(in the rows, 128 means zero)
A single turn carries every row of the set below to another of its rows. Some are shown first; where does it send the rows asked next?
Kalum: [137 123 122 117 156 124 104 130 138 105  90 145 107 102 163]
Bazif: [141 139 183 125 120 127 137 161 130 135 163 113 102 137 100]
nezo: [126 111 119 106 185 122 105 149  95 117 144 126 113 111 153]
Dere: [ 86 138 146 116 126 112 105 178 133 113 104 124 147 141 140]
gani: [100 104 133 126 121 108 105  95 140 167 119 105 124 122 155]
Zev: [121 135 130 120 133 121 106 142 151 103  76 147 118 115 154]
modut: [143 146 115 128 126 138 153 104 106 129 164 131 151 143  89]
vobo: [148 134 182 124 123 128 132 159 126 136 167 110  97 131 106]
gubos: [129 160 152 134  88 125 126 116 118 123 132  89 149 139 129]
kefun: [128 125 105 116 159 131 128 134 146 108  97 180 123 121 121]
leko: [143 138 176 124 123 129 141 160 129 135 167 121 104 138  93]
nog: [ 86 111 134 128 108 108 115 104 152 167 111 120 141 139 133]
begev: [140 119 105 113 170 130 117 126 134 109 104 166 109 107 142]
Pof: [115 113 104 106 184 127 129 156 107 121 149 161 135 132 111]
musol: [114  94 117 122 145 116 114  85 126 170 138 118 120 116 145]
kulig: [111 126 144 112 150 111  90 164 111 113 116 104 123 117 170]
Komef: [ 88 132 121 111 147 120 129 173 130 117 122 160 154 149 103]
gutid: [152 148 142 129 115 129 120 102  98 125 150  81 132 122 145]
Pevu: [159 138 122 125 139 137 137  95  92 129 169 107 133 122 122]
Mibul: [116 135 119 121 137 124 122 145 157 104  80 169 129 127 130]
busa: [152 134 176 124 131 130 137 156 122 136 173 114  96 130 102]
noza: [125 159 135 134  95 131 146 118 122 124 142 117 162 154  95]
tilo: [105  95 106 122 146 119 129  89 133 173 143 144 132 129 116]
loled: [150 134 173 122 131 129 141 158 125 136 173 121 100 134  95]
vok: [ 88 105 116 125 123 115 132 100 149 170 126 144 146 141 111]

vobo -> loled
modut -> gubos
Komef -> kulig
And these:
vok -> gani
kefun -> Zev

A single turn carries every row of the set below to another of its rows. Some are shown first; where does it send the rows asked next?
Latan: [103 118 113 107 131 151 108 130  90 127 175 137 159  97 148 136 112  64
 175 126 158  87 150 157 168 159 161 109 155 133 157 106 137 140 147 176]
zubir: [121 126 131 173 135 107 101 114 132 162 154 165 165 130 106  78 114 146
 129 134 133 108 110 150 110 141 112 115 147 139 168 112 155 148 110 156]
Nili: [135  99 129 145 120 125 102 133  96 104 138 144 172 139 106 141  80  90
 127 173 130 103 147 193 116 113 126 144 146 153 129  83 105 101 128 182]
Mekel: [129 110 144 143 112 135 127 148 113 136  95 134 181 149 141 137 105 167
 147 145 126 123 126 123 144 113 149 105 106  98 175 156 118 121 106 117]
pumuk: [146  90 122 123 134 156 136 156 164 100 149 178 161 133 131 128 132  71
 122 131 144  74 114 143 158  88 117  87 128 132 160 130 107  96 141 116]
muk: [ 97 138  65 129 138 143 165 124 119 148 142 189 163 111 109 155 138 112
 173 142 126 127 160 159 147 132 144 139 125 114 150  89 119 100 158 124]
Pimo: [134 119 136 139 118 121 123 150 123 132 103 123 161 137 156 127 103 169
 153 150 122 119 104 119 140 128 150 104 111 102 166 157 112 119 101 135]
fufaf: [149 125 117 119 109  99  92 157  95 131 125 152 157  92 102 133 109  91
 126  95 121  83 142 135 138 138 145 135 135 135 161 141 127 105 197 169]
magab: [132  79 125 156 137  99 126 115 136 153 167 177 150 147 117 132  95  93
 172 131 101  77 123 124 111 182 140 138 107 133 155  86 134 102 151 163]
num: [129 123 152 178 150 128  95 114 147 170 146 171 157 136 102  89 113 156
 138 134 116 102 106 160 112 146 132 112 150 143 160 120 131 150 125 158]
fal: [146 119 169 139 135 138 102 161  95 149 109 123 157 157 124 123 104 117
 155 184 155 113 137 187 156 115 124 137 191 115 159 110 137 110 173 126]
bubiv: [118 147  78 138 132 132 154 124 110 161 137 207 158 141 111 166 135  98
 166 135 125 122 162 174 131 151 143 127 126 119 144  75 122 104 157 129]
Meri: [121 134 152 157 155 158 144 146 111 130 118 137 117 130 120 108 128  96
 151 129 147 107 103 170 140 115 163  83 181 144 142 155 116  85 129 135]
naf: [139 120 140 123 162 142  79 144 123 134 157 154 121 110 139 100  96  82
 164 190 109  96  99 143 113 128 143 128 128 104 179 146 141  90 113 144]
Vepab: [165 120 155 149 141 177  93 134  95 161 167 172 132 117  84 139 110  93
 156 133 125 106 154 181 145 137 118 119 115 100 130 123 115 126 135 179]
nepi: [146 129 115 139 150 147  96 137 102 112 108 121 144 126 169 135 131  85
 189 105 158 116 161 144 117  98 127 109 115 131 157 104  94 102 136 132]
Kiko: [145 130 124 149 131 166 120 162 144 119 141 121 156 149 138 167 109  68
 136 174 152  94 141 186 141 163 128 126 156 165 150  73 139 100 138 159]
zoved: [123  75 126 134 141 122 125 118 138 153 177 175 145 140 115 148  97  86
 181 128  92  75 118 134 113 180 153 133 120 128 150  92 137 120 169 156]
tor: [135 109 132 158 101 134 137 157 120 130 107 116 169 138 129 133 105 154
 156 144 119 111 107 119 158 127 154 104 100 100 147 162 140 115 102 130]
bil: [142  83 162 119 134 121  88 146 137 127 106 129 171 124  94 127  88  97
 171 173 129  63 135 166 168 117 133 142 163 135 156 105 133  95 120 155]
Vabi: [166 129 142 148 105 140  59 153 135 173 156 138 164 101 120 106 161  99
 115 131 135  97 137 141 159 163 141 130 140 122 160 124 140  85 155 144]
getud: [140 148 134 102 133 132 121 186 124 112 141 113 154 163 117 150  96 102
 161 167 134 129 164 148 144 125 103 110 152 140 175 102 124  75 160 142]
ziter: [147 122  86 150 143 139 123 150 125 118 111 177 166 100 145 128 121  85
 129 125 163  61 120 181 129  97 136 135 136 125 155 122 132 135 195 135]
zavel: [111 109 153 120 102 148 123 145 132 130 114 178 149 129 157 151 141  92
 142 140 150 130 168 136 125 130 149 103 148 130 149 126 150 143 128  64]
Big: [150 114 118 143 106 149 103 151 107 131 184 148 174 143 135 100 141  93
 100 169 126 130  95 145 158 117 145 105 128 101 146 127  98  83 149 123]
faro: [142  74 136 150 143 115 143 131 127 155 156 164 137 133 113 143 110  80
 167 117 100  78 113 124 115 190 131 136 117 127 146  79 126 128 165 143]
pufel: [123 115 156 181 133 122 107 113 145 166 138 158 180 145 104  79 104 148
 133 140 132  96 105 149 122 148 148 109 145 141 158 122 142 149 116 150]
zosa: [116 121 151 101  99 138 142 149 136 140 114 165 148 132 165 158 141 101
 149 130 169 120 158 144 134 143 162  82 156 125 140 127 139 135 115  90]
zaz: [114 138  70 121 123 145 142 114 117 161 142 192 162 135 123 171 135 102
 178 132 139 125 167 170 126 124 146 128 120 102 138  82 123 106 152 129]
Kun: [107 117 143 100 114 136 147 165 133 136 120 176 162 126 162 165 138 104
 155 144 153 111 170 147 136 152 158  95 145 125 160 121 147 128 131  75]

Big -> fufaf
fal -> Nili
Latan -> Meri
And these:
zubir -> muk
Kun -> pufel
zoved -> zosa

